(in the rows, 128 means zero)
One hidden turn or mirror swaps the rows below in pairs. Which row is each named row swapped with?
vafas: [130 167 125 114 104 142 157 135 149 125 122 155 135 104 107  91 133 114]
fofo: [131 143 180 103 129 123 128 125 112 112  73 137 130 130 135 130 105 133]
Saran: [127 103 107 144 162 126 102  99  89 142 149 104 117 137 149 145 136 134]
Tur: [148 122 110 157 118  76 154 137  94 125 110 124 131 113 131 120 167 141]
dufu: [153 117 144 111 106 159 115 134 141 146 119 153 126 134  78 130  98 121]
tizi: [176 140 145 137 137 103 148 163  95 159 130 126 132 110 103 111 118 122]
kivat: [114 114  89 104 117 108 159 129 143 130  98 154 136 101 108 139 150 163]
piza: [141 159 159 160 122 126 124 115 108 102 118 115 136 124  79 136 111 109]
bep: [ 64 126 116 162 126 117 140 117 134 121 167 138 126 122 135 133 134 104]
kiza: [139  94 173 133 127  86 145 135 128 142 126 173 103 120 129 127 146 135]
Bure: [115 139  94 127 142 109 139 142 125 138 119 128 125 149 151 138 175 173]
mup: [ 62 112 116 113 120 128 118 118 137 148  98 138 116 121 138 145 104 159]
naker: [149  95 142 133 144  90 124 109  91 123 124 140 140  84 104 146 149 154]
Kitoz: [ 63 166 108 144 134 136 123 111 117 132 134 113 127 120 119 123 145 122]
Zin: [155 104 116 144 112 148  94 100 124 103 110 131 146 144 129 154  94 128]
nebuz: [124 153 147 155 139 127 132 125 123 142 165 133 123 158 171 136 122 144]
boped: [125 118  89 139 101  90 126 118 122 113 101 141 148  98 118 169 124 164]
Samav: [136  96 148 109 145 122 118 119 125 161 145 162 151 140 133 133 108 172]
geba: [103 114 151 133 141 111 123 110 116 124 150 137 126 103  85 126 116  71]
pugik: [158  96 121 127 134 108 145 129 149 118 150 132 136  80 138 126 143  88]
Fiva: [111 120 105 109 138 134  96  89 110 117 120  90 129 145 142 152 124 108]
Vezot: [125 127 119 147 111  93 166 157  97 121 118 132 138  77 119 151 135 161]
teto: [163 125 148  91 117 108 130 147 132 137 104 134 135 141 123 128 112 175]
Manu: [135 108 137 140 121 125  92  96 110 147 125  92 132 110 120 171 141 113]
sipe: [139 137 159 147 144 124 172 160 113 170 142 137 137 140 105 116 127 133]
bipad: [147 115 116 130 120  93 141 137 117 134 187 137 104 137 153 132 123 115]
Fireb: [ 88 103 104 131 120 104 149 141 156 140 173 139 118 114 109 131  98 126]
nup: [121 130 130 121 113 140 121 127 144 133 126 132 128  73  75 162  94 122]
Vufel: [124  96 190 116 136 146 131 122 113 117  97 128 123 137 130 130 126 114]
kez: [128 159 142  96 132 123 139 114 115 108 164 116 148 135 116 127  79 117]
Tipu: [132 142  76 162 143 118 153 143 132 140 114 141 157 140 105 111 149 124]
Molu: [134 144  61 155 111 110 127 119 129 115 124 129 123 119 126 123  95 102]
gel: [156 135 121 112 106 120 146 127 153 119 105 154 140 143 124 163  80 136]
lotad: [107 128 113 143 121 120 104 109 116  96 119 109 141 103 132 147 106 185]
fifuz: [109  85 100 147 118 113 141  99 121 123 130 127 103 150 159 157 145 151]
sapu: [118 149 162 122 136 148 129 144 134 136 150 115 131 162 123  97 111 123]
nov: [ 98 152  86 115 128 134 131 140 156 121  97 132 130 147 117 132 120 105]
Vunet: [126  89 155 141 170 106 130 126 131 154 112 146 128 111 158 129  96 116]
gule: [105 148  86 140 133 123 176 145 128 113 149 113 148 104 117 119 113 162]
pof: [112 144 155 120 103 141 129 111 114 162 111 129 117 136 118 143 165 169]
Nuka: [150 142 169 112 124 130 126 132 101 116 160 129 106 120 144 114 145 155]
Lelo: [152  92  78 104 145 116 139 121 132 109 121 138 120 113 119 134  99  91]
siz: [ 89 106 132 156 114 121 132 116 128 128  89 132 118 140 110 125 132  76]
Gis: [149 128 143 136 157 109 167 121 104 123 125  84 143 119 116 159  93 116]
fozu: [155  97  68 116 146 108 142 137 136 146 149 138 143 121 138 119 135 125]
Kiku: [ 60 116 145 163 119 143 130 133 124 131 113 143 126 104 121 140 114 102]
Sotiv: [114 117 155 135 139 131 131 129 123 124 163 134 116  71 142 140 147 167]
ger: [ 85 135 119 106 122 101 130 113 117 121  83 124 108 151 147 149 151 122]

Kiku swaps with Vezot
Tipu swaps with ger
teto swaps with sapu
fifuz swaps with Molu
Vunet swaps with Gis

One hidden turn or mirror swaps the rows below in pairs. Which row is each named row swapped with?
Nanel: [127 132 112 104 118 111 149 133 107 134 111 144 111 132  64 122 114 147]
nen: [128 166 152 113 104 126 136 161  81 105 151 118 124 144 128 113 126 116]
ran: [142 173 100  93 132 131 147 109 111 129  92 151 112 104 138 157 104 105]
basub: [121 140 144 165 101 122 137 168 138 103 139 128 156 122 127 131 151 146]
ralak: [108 133 103 136 103 111 153 118 145 144 161 153 131 138 174 137 143 138]
Mib: [119 147 137 131 124 100 158 100 111 133 111 126 140 132 177 108  71 104]
lov: [147 130  53 142 120 108 129 130 110 146 123 166 142 133 117 114 107 122]
pala: [145 110 120 131 120 117 182 108 116 156 159 165 134 120 156 116  96 123]
misar: [154 135  97 136 126 122 161  83 153 118 118 147 135 131  76 128 119 140]
buror: [154 136 108 180 133 134 165 119 118 139 110 118 126 139 183 122 103 121]
Femep: [153 142  60 137 123 120 159 120 127 128 152 112 131 129 168 117 114 117]
resi: [133 157 115 144 114 130 134 108 124 123 138 162 121 124  53 117 114 133]
fupu: [139 151 116 122 130  97 198 122 138 114 129 157 116 135  88 131 121 119]
seru: [137 151 180 151 132 120 136 138 161 157 110 167 131 125 123 129  98 124]
tedud: [147 108  98 125 162 129 140 106 136 145 116 175  99 120 121 128 107 139]
nug: [141 139  96 159 119 111 131 120 142 131 103 111 130 122 190 111 109  98]
Simi: [126 142 154 172 117  99 142  97  84 131 137 133 117 136  91 134 122 102]
Luze: [107 154 116 147 113 141 141 140  99 127 146  84 146 111 147  97 132 120]
zif: [160 156 118 125 140 121 107 139  81 122 122 143 131 129 114 170 140 149]
zinu: [155 128 124 130 138 119 118 115  99 138 144 153 138 155  85 139 146 163]
sasem: [144 151 103 141 126 122 170 102 172 133 102 118 147 126 176 123 116 121]
kipe: [ 97 148 113 125 135 113 134  93 133 137 125 133 124 112 183 110 148 119]
pidag: [152 170 101 102 126 149 134 101 111 129 100 153 130 105 138 160 109  90]
sebu: [129 150 148 136 105 129 132 117 131 123 139 123 152 156 134  60  93 128]
sudu: [127 126  98 154 124  92 133 131 147  85 115 158 122 116 157 123 118  89]
levu: [108 142 176 131 129  95 145 134 137  92 155 138 149 136 118 130 108 132]
gima: [108 129 103 124 121 106 154 116 114 108 129 143 126  98 144 150 123  69]
mur: [121 114  89 145 103 105 156 126 138 144 129 154 105 133 159 153 140 127]
Ras: [141 130 133 173 118 140  93 143  84 121 144 107 130 135 124 133 122 110]
vimi: [147 150 159 132 122 131 178 122 183 137 137 149 118 133 122 121 102 114]
rono: [164 125 112  93 141 143 133 118  99 147 111 147 157 135 118 146 102  87]
lazaf: [135 150 126 143 123 132 123 107 118 127 142 166 149 133  56 113 110 119]
Nivu: [147 155 142 167 120 125 106 148  96 132 164  99 117 129 146 123  96 121]
komur: [150 158 165 169 138  95 108 140 142 137 157 128 118 126 119 111 114 104]
Bov: [140 161 134 113 110 135  84 151 103 132  96 151 137 138 103 119 132 104]
rada: [143 150 150 105 114 113  73 130 128 122 108 113 143 127 161 134 125 125]
lisar: [164 131 124  98 125 109 131 142 156 138 148 146 137 131  77 123  99 143]
von: [136 138 165 181 121 106 111  92  94 110 106 142 128 127 133 131 133 131]
Bafen: [139 112 108 142 139  95 120 101 167 133 136 142 112 149 131  96 101 148]
Vig: [160 159 145 151  94 111 124 134 106 137 160 113 150 126 117 143 148 155]
zuli: [159 139  66 104 120 111 121 151 105 141 107 138 129 114 143 127 100 104]
Zik: [ 86 153 126 123 154 157 132 126 136 113 102 134 128 133 149  92 108 116]
Teguz: [159 146 137 160 126 108 181 134 149 161 159 131 128 137 148 150 133 120]
fup: [142 164 160 165 121 128 124 135 145 105 128  91 155 121 107 112 124 146]
saf: [148 153 106  77 129 143 124  99 100 148 101 115 140 145 138 115 106 133]
Dip: [142 151 138 120 122 143 141 107  75 129 108 120 173  98 118 122 106  95]
Tuvu: [167 171 116 111 109 139 119 116 115 111  85 110 152 105 111 143 111 102]
noru: [133 135 161 173 125 107 116 125 146 107 144 120 135 132 122 132 153 155]
tak: [132 121 123 144 126 140 114 152 117 106  94 122 137 134  72 112 113 138]
Kud: [159 116 109 120 132 136 153 118 137 144  68 154 138 143 141 159 116 118]
kiseg: [148 145 162  99 129 119 157 126 154 118 134 134 122 114 174 137 101 145]
Tevoz: [110 163 152 118 113 171 138 111 124 122 114 105 141 111 140  92 108 116]

Tevoz swaps with vimi
pala swaps with nen
basub swaps with buror
pidag swaps with resi
mur swaps with Ras

One hidden turn or mirror swaps the rows below in pairs. Which row is each named row swapped with?
gafam: [156 114 136 136 115 133 116 162 119 121 154 144 137  81 100 158 151]
vagug: [105 106 132 151 104 121 130 150 161 115 114 113 143 129 158  95  85]
tubiv: [140 141 150 137 146 139 136 180  98 131 154 154 132  88 124 140 124]
nobez: [131 155 113 123 109 153 128 179 158 101 164 126 149 147 133 123 147]
virap: [126 106 130 153 111 126 113 150 164 114 111 128 147 116 167  96  94]
mal: [152 123 163 139 145 143 137 145 114 129 140 150 141  62 134 137 131]
Dite: [141 152 127 115 109 135 121 169 165 114 140 138 160 163 135 125 142]
Sisif: [136 141 107 146 135  84 154 110 130 137 138 150  99 135 112 133  96]
pon: [126 134 133 118 143  85 176 105 133 124 105 137 109  98 121 119  98]
rula: [145 155 109 112 105 135 129 175 167  92 152 141 137 147 129 113 143]
Fegen: [131 124 168 128 152 158 122 153 103 132 144 137 127  78 119 155 141]
fubom: [106 122 108 131 147 150 116 115 163 135 146  81 105 128 130 106 133]
tipe: [108 130 107 121 138 152 100 111 160 135 143  84 108 125 136 123 146]
zovom: [150 123 148 135 147 159 127 144 102 130 146 138 120  83 121 166 149]
zaki: [108 108 145  91 115 132 158 190 117 116 119 104 124 127 139 108 153]
larud: [103 125 146 102 112 115 155 187 120 102 118  93 105 132 141 128 138]
kozar: [106 110 136 104 104 127 160 193 131 111 118 110 105 141 134 125 153]
tasu: [144 132 158 117 148 155 140 139 113 147 148 137 106  69 141 126 146]
Botut: [138 114 128 132 128  89 169  98 120 118 128 135  90 128 111 135  93]
duzus: [127 136 130 123 129  89 161  98 131 120 133 133  92 131  98 137  88]
foret: [ 99 110 142  97 108 107 149 181 121 103 109 105 100 128 132 114 136]
Rep: [108 117 144 107 111 110 150 192 117 116 108  93 117 134 138 108 135]
Zuk: [131 151 123 139 138  89 142 100 132 139 144 139 107 129 129 132  76]
Vobe: [155 149 131 123 129  85 168  97 135 110 144 148 113 124 115 125 104]
nuf: [114 137 101 124 136 153 115 124 158 144 140  80 119 132 130 115 132]
kaz: [105 114 106 135 122 148 119 115 170 147 129  82 111 132 138 125 133]
voga: [146 136 132 112 156 155 111 140 117 133 157 161 130  83 131 155 126]
beze: [130 117 128 111 135  84 155 122 116 114 123 161 101 130 126 124  79]
ponu: [145 146 146 109 126  88 168 101 129 136 131 134  81 125 130 123 117]
Bobu: [143 129 179 137 134 142 111 167 109 122 156 143 113  87 133 138 142]
duf: [116 126 101 110 127 144 119 103 166 148 133  75 115 134 141 116 124]
Bofo: [139 140 138 134 120  93 140 101 146 115 149 128  75 127 116 117  88]
zela: [128 106 119 157 117 152 128 158 151 122 102 123 150 123 164  88  97]
ralad: [154 157 100 119 104 145 141 168 156  98 139 132 139 160 136 115 133]
mami: [147 104 130 145 103  74 134 104 138 118 131 136 114 121 106 138  98]
rirap: [148 158 126 116 108 142 136 161 154  90 137 126 156 159 132 127 153]
tiv: [124 109 119 158 112 148 138 140 160 111 106 112 145  99 143  88  89]
Modip: [140 138 143 148 142 131 124 172 102 146 136 149 133  82 135 160 137]
guzat: [141 153 146 111 160 143 140 135 121 133 135 140 139  78 124 155 161]
Muze: [116 112 114 145 107 135 136 165 175 123 114 123 139 112 139  84  86]

gafam swaps with mami
mal swaps with Vobe
kozar swaps with kaz
guzat swaps with pon

